In the rows, 128 means zero.
Each path below is one point turned by a fixed rotation once a step. After each direction that follows a path, write how fast that rotation turns it, in degrees per step (0 if it stays still).
Each turn is a multiple of 5 degrees from 10 to 175, or 0.
Each row of a path follows its step; steps can be skipped.

step 0: [133 129 122 136 130 134 132 116 117 123 132 119 138 136 133 138 130 124
 131 131 121 118 133 130 133 135 125 136 123 133 128 132 124 117 121 146
 131 131 131]
step 2: [131 136 134 123 132 126 136 126 131 131 121 136 134 121 116 124 123 131
 133 123 121 121 119 123 139 132 136 131 122 143 129 133 131 117 125 144
 123 122 124]
step 3: [126 137 139 129 115 137 126 131 127 122 142 118 122 140 132 121 124 123
 129 137 126 130 123 135 123 136 126 125 121 134 127 118 121 129 130 130
 136 143 127]
step 4: [130 122 130 127 137 123 123 117 135 130 136 124 129 123 128 137 133 126
 142 115 131 119 121 133 131 117 125 116 125 137 138 132 120 128 127 133
 131 116 125]
step 5: [132 127 135 128 130 117 129 141 127 124 134 136 133 133 120 127 120 140
 129 130 131 125 129 129 133 140 137 117 126 138 122 122 137 130 124 117
 130 143 125]
step 6: [139 128 123 131 127 135 129 122 123 120 116 111 131 130 128 124 128 135
 144 129 132 118 127 131 129 123 122 133 119 125 128 124 123 122 125 140
 142 129 122]
step 9: [144 133 130 130 119 135 137 126 127 124 143 126 127 129 122 118 120 128
 127 138 116 126 132 119 133 136 124 129 117 126 140 125 119 129 129 133
 128 138 133]
step 17: [134 127 123 131 129 116 129 121 124 125 135 131 127 142 135 119 127 128
 110 127 131 127 133 141 126 132 132 125 118 136 137 133 134 128 117 138
 132 119 124]
step 20: [118 135 123 134 125 138 128 126 119 121 138 135 128 132 127 130 133 125
 124 133 142 109 128 131 113 128 138 125 118 126 126 125 122 133 129 125
 129 128 119]
Speeds:
[125 126 125 131 127 128 131 130 126 125 129 127 130 133 128 125 128 130
 126 133 127 127 127 126 127 127 126 128 125 132 124 129 127 129 127 130
 129 127 126] => 125
[126 128 127 129 129 127 127 124 130 131 132 129 129 132 130 130 131 127
 127 128 129 126 127 132 126 128 128 127 127 127 126 128 126 125 125 124
 127 124 130] => 110
[133 125 124 128 128 127 129 128 128 126 123 126 131 128 127 132 130 126
 126 130 128 128 128 128 129 128 128 128 127 128 127 128 130 127 128 123
 132 129 130] => 45
[126 132 127 128 130 128 127 129 128 128 126 127 127 127 122 132 133 128
 130 128 128 126 129 127 127 127 129 129 129 127 125 131 124 130 125 131
 131 126 126] => 175
[127 130 130 132 129 124 132 126 124 129 129 128 127 126 127 129 127 131
 126 128 125 130 130 128 126 127 130 127 125 128 130 132 125 127 128 126
 129 132 132] => 170
[128 127 129 129 129 126 129 127 129 130 127 126 125 131 126 128 128 129
 127 130 130 124 125 129 126 132 129 128 133 128 126 130 132 126 130 132
 128 132 131] => 130

step 3: [131 139 125 116 125 120 135 126 115 126 129 138 129 131 133 129 121 117
 127 128 135 131 126 118 128 131 125 132 117 137 134 125 133 136 126 127
 123 119 127]
step 6: [122 121 122 130 122 132 140 131 127 124 134 115 125 122 130 130 122 127
 117 125 114 124 118 130 124 136 124 129 133 123 124 129 137 130 128 131
 115 129 125]
step 7: [121 127 130 119 125 123 127 129 120 120 126 130 135 128 131 145 118 125
 123 136 120 129 130 126 127 131 131 126 113 138 129 126 136 132 132 124
 117 126 124]
step 8: [127 126 124 130 129 122 138 132 126 123 133 122 134 147 131 135 130 124
 127 125 128 134 127 128 137 130 125 134 124 114 134 117 136 127 127 124
 119 130 123]
step 15: [120 133 122 126 126 122 129 124 135 133 127 126 136 131 121 122 134 119
 132 131 130 129 123 126 124 130 131 141 126 146 131 136 126 126 127 134
 113 122 124]
step 16: [118 119 121 137 127 122 135 125 119 119 122 134 128 126 130 124 126 123
 134 126 138 124 132 125 124 121 133 142 128 123 126 127 127 137 121 129
 127 117 119]
step 17: [126 133 124 136 131 111 125 120 118 126 134 127 127 125 113 121 127 122
 129 132 127 124 121 121 130 133 117 134 126 131 131 124 127 135 124 127
 128 124 137]
step 18: [121 140 126 133 125 128 135 125 131 119 135 129 120 122 123 130 126 119
 114 120 132 122 130 117 128 124 126 123 131 122 117 129 127 141 126 123
 128 129 121]
step 20: [124 124 131 126 125 127 131 128 128 126 123 131 138 124 140 129 128 122
 121 128 125 127 126 121 126 130 126 140 133 121 125 129 130 135 119 122
 118 119 108]
Speeds:
[134 128 128 125 127 128 129 126 127 131 124 128 129 127 130 129 126 128
 125 125 129 127 127 128 128 132 128 125 128 126 127 127 132 132 127 128
 126 128 129] => 20
[126 125 128 129 125 130 130 129 130 128 128 131 125 128 131 131 125 129
 127 125 131 127 124 126 132 126 131 129 129 125 129 129 124 129 126 125
 128 129 128] => 175
[130 126 124 131 130 128 123 127 130 127 130 126 127 130 125 129 127 128
 128 127 127 128 124 129 130 131 128 129 131 128 132 128 128 127 128 132
 124 129 131] => 170
[127 128 130 129 129 135 129 128 129 126 131 126 130 126 130 127 126 127
 129 125 131 128 129 127 129 127 127 128 125 133 129 129 130 131 127 130
 125 130 131] => 90

step 1: [128 116 128 122 128 125 119 120 121 127 130 124 129 121 136 136 132 128
 131 119 133 130 127 120 122 128 139 127 129 115 134 133 118 129 128 125
 137 133 131]
step 5: [123 116 125 121 138 129 118 125 137 117 130 132 136 128 123 125 125 127
 128 127 121 128 121 121 124 130 125 127 134 135 134 127 124 138 125 138
 137 128 126]
step 6: [127 131 132 134 129 126 114 121 130 120 127 125 124 132 131 131 123 131
 127 132 119 131 125 120 128 136 130 135 134 130 124 137 112 117 138 127
 126 127 129]
step 8: [135 121 125 127 122 132 128 133 129 125 134 129 125 129 113 119 132 130
 125 130 123 128 126 118 138 135 131 126 133 128 136 131 132 143 131 121
 137 129 135]
step 9: [126 136 136 131 127 131 116 125 119 127 133 120 124 128 131 124 134 128
 129 128 119 130 119 115 116 125 133 121 135 133 137 131 128 132 126 128
 126 123 132]
step 10: [125 128 119 132 128 128 117 120 127 129 129 129 132 133 137 132 124 130
 127 117 127 128 135 128 119 132 130 116 132 118 135 132 123 125 130 127
 143 132 124]
step 12: [129 128 133 127 123 126 126 121 123 139 139 130 131 134 130 137 130 130
 134 134 124 132 123 118 129 130 127 133 122 137 128 129 125 133 127 128
 133 127 148]
step 17: [135 122 120 122 132 129 123 133 126 132 130 119 123 122 123 119 131 133
 129 125 123 127 126 120 131 136 135 132 137 124 132 134 119 134 127 132
 130 135 143]
step 19: [124 128 125 139 128 132 114 126 121 121 131 133 125 140 128 136 125 132
 129 125 127 127 133 126 129 139 128 117 135 130 129 127 129 126 139 117
 135 128 126]
Speeds:
[128 128 130 123 128 126 130 128 129 129 130 127 128 133 132 131 128 127
 128 127 131 130 130 125 127 124 129 127 124 125 128 126 128 129 128 126
 130 125 129] => 35
[129 128 128 129 134 132 128 125 126 129 130 126 128 126 124 131 127 127
 127 127 127 132 129 127 128 127 131 129 129 126 132 127 129 127 128 132
 128 125 126] => 85
[130 125 128 129 128 127 128 130 127 126 123 128 130 128 129 127 125 130
 130 121 130 130 128 128 130 129 129 127 126 125 131 129 130 128 127 130
 126 130 130] => 115
[129 128 132 130 125 127 127 127 132 130 129 128 129 128 127 129 124 129
 126 128 128 130 124 131 128 126 126 125 131 130 130 129 127 129 129 127
 125 125 131] => 115
[131 129 130 131 125 124 127 126 126 130 128 126 130 126 131 128 132 128
 130 128 130 130 129 126 127 126 127 131 127 131 132 130 128 125 130 130
 128 130 126] => 125
[128 132 127 127 129 127 131 129 128 132 128 126 125 128 132 128 127 128
 125 122 126 127 131 129 128 130 127 128 133 127 128 127 125 126 129 130
 128 130 128] => 110
[127 128 127 131 127 125 127 131 131 128 127 129 128 127 128 130 129 129
 130 127 126 133 128 129 130 127 133 125 128 130 125 125 126 124 127 126
 131 127 126] => 85

step 0: [136 129 133 129 145 134 137 133 134 130 133 125 132 126 134 131 129 130
 129 134 132 124 123 123 134 129 123 132 117 128 141 138 120 131 119 124
 141 117 126]
step 1: [130 123 135 118 121 130 137 138 125 135 132 120 135 134 122 133 130 121
 131 133 122 140 128 136 140 136 122 123 133 130 117 115 127 123 132 125
 129 121 123]
step 2: [137 126 120 129 128 116 130 131 132 119 135 125 127 131 127 122 140 134
 133 121 124 121 127 123 123 130 119 125 113 125 120 137 127 123 146 127
 127 129 120]
step 3: [136 125 122 136 129 127 130 134 129 135 130 127 139 142 131 122 127 122
 124 126 138 127 124 128 132 134 133 136 125 121 131 134 145 127 117 128
 140 118 132]
step 6: [129 129 127 135 132 115 139 137 129 125 144 135 131 129 129 134 126 134
 133 136 141 124 128 127 127 140 128 134 124 125 135 140 127 133 122 125
 132 126 117]
step 10: [119 122 133 126 132 119 137 127 126 116 131 120 142 134 132 136 127 120
 128 127 128 134 132 132 124 127 133 120 117 125 125 128 120 124 108 128
 124 126 127]
step 12: [124 124 122 123 121 135 137 139 130 128 137 128 134 128 115 130 128 149
 137 135 133 133 125 127 134 136 126 131 119 127 127 136 131 137 125 126
 132 123 121]
step 13: [137 123 131 123 129 124 137 131 134 127 131 118 129 139 136 130 141 120
 124 125 138 126 126 126 133 136 128 126 119 139 121 124 123 127 125 127
 110 119 131]
step 16: [128 126 139 132 130 128 134 129 135 124 138 122 144 137 123 143 134 133
 126 129 123 126 129 127 128 126 135 118 118 130 124 123 136 117 125 117
 124 121 125]
Speeds:
[127 129 129 127 127 128 127 126 125 129 130 127 127 128 130 130 132 130
 128 125 124 131 125 130 127 127 127 127 129 126 127 129 128 126 125 128
 121 125 126] => 125
[130 130 125 128 131 125 127 128 129 128 128 127 126 128 130 128 123 132
 131 130 126 128 125 129 127 127 126 128 129 125 122 126 129 130 129 129
 127 129 131] => 115
[131 130 125 125 129 127 129 129 125 127 126 125 126 124 129 128 126 127
 125 128 126 125 129 128 128 125 131 129 128 129 129 128 128 124 122 127
 129 130 130] => 70
[128 128 128 128 129 129 128 132 130 127 129 126 131 128 126 128 128 128
 130 130 129 124 126 124 126 126 126 127 133 128 131 132 131 129 126 130
 125 126 130] => 115
